Families of rows that turns and mirrors carry onto each other, the same ones carrying the whole set onto itself: the rest of each named row's family, in list order
4 families of 8 rows
zofuv: [  0 -14 -19 -39  12  31 -24  -5   4  14   4 -14  -8  -8  -5  -9   7]
Pitik: [  3 -12 -15  -1   6  28  -4  21 -37 -18  38  22  -4 -19 -20   5  15]
Memi: [ -9   5  -3   8   0  17  18  -1  -1 -31  17  18 -27 -13 -38  33  46]
migig: [ 11 -12 -21  -8  13  34  -2  31 -10  -5  36  19  -6 -26 -33 -11  23]
Biked: [-10  -9  -9  -1  36  30  14  -4  32  -5  14   0  16 -16 -11  25  21]
Zovar: [  6 -11  -2  -7 -17  20 -27   6 -14   8   7   1 -47  -1 -46  11  31]
Tiv: [  7 -16 -28  14  -1   9 -16  20  28   8  17  29 -16 -13 -13  33  12]
Neda: [  8 -10  -6  -2  11  37  -2  33 -35 -12  31  15  -6 -29 -25   8  15]
moz: [ 18  -6 -40   1  -7  20  -9   1  24  12  21  21 -27   6 -13  28  21]
gos: [ -6 -13   3  29   0  23  24  10  -3 -16  12  23 -30 -14 -31  39  33]
lufir: [ -5  -1 -12 -10  25  33  22   0  16  -4  10   9  11 -18  11   4   1]
vub: [ -8 -31 -21 -29  26  34 -30  -1  -1  24  15  -3 -18 -21  -5   1  13]
tevu: [-14 -16 -11  -9   0  19   2 -27  37  12 -12  -7 -30   5 -10  20  27]
napu: [ -3 -13 -35  -4  15  46   4  27 -19 -14  32  18  -7 -11 -15  -3  24]
gom: [-17 -16  23 -21   5  43  11 -22 -23  -6   0 -15 -18 -17 -20   3  18]
der: [-11 -13 -13  -3  28  35  28  -1  14  -8  11   9  11 -22  12  18  11]
fak: [ -1 -32 -28 -21  17  38 -28  -1 -11  25   3   2 -28 -20   1   0  11]
masug: [  2  -7  24 -10  20  49  19   8 -14 -17  -8 -16 -19 -19 -16  -2  25]
Niso: [ -8 -20 -40  -2  -6   7 -18  -3  15  15  24  25 -17  -2 -19  33  14]
dag: [  4 -28 -12 -17   9  38 -18   7   3  31   2 -10  -9 -13   7  -6   1]
Nenuv: [ -5   7  12   9  -7  17  27   7  11 -27  11   8  -9  -2 -35  30  32]
ris: [-24 -17  25 -10  15  35   9   4 -21 -11  -2 -14 -10 -34 -18  -2  26]
Tazot: [  2   6   6  18 -14  22  31   5   2 -24   3  11 -18  -1 -29  27  29]
vof: [ -8 -14  -1  -9   5  27   5 -15  38  17 -21 -14 -32  -5 -14  24  27]
Nid: [-13  -8  12 -24  12  46  17 -14 -26  -8   2 -20 -20 -11 -22  -3  29]
gen: [ -3 -14  19  -7  -5   9  -2 -20  21  14 -16  -9 -29 -10 -21  34  16]
gekiv: [ 10  -9 -40  11   8  13 -11  26  23   4  18  24 -18  -6 -14  26  24]
bef: [ -5  -3  -7   5  19  20  14 -10  27 -15  26  -2  11 -18  -1  13   0]
Vila: [  1 -20  -8 -15 -11  35 -14  14 -24  18  -5  11 -48  -8 -30  13  46]
sof: [-16 -11   5  -2  -7  22   2 -27  12   6 -16 -11 -30   1   3  37  24]
zep: [  4 -18  -7 -10 -23  25 -13   9 -31   4   2  10 -53  -6 -25   5  20]
Medo: [  0 -25  -6  -1 -14  21 -22   5 -16   3   7   0 -48  -5 -45  24  42]

Same family as Neda: lufir, tevu, gom, fak, Nenuv, gekiv, Medo
Same family as Biked: zofuv, gos, napu, masug, Niso, gen, zep

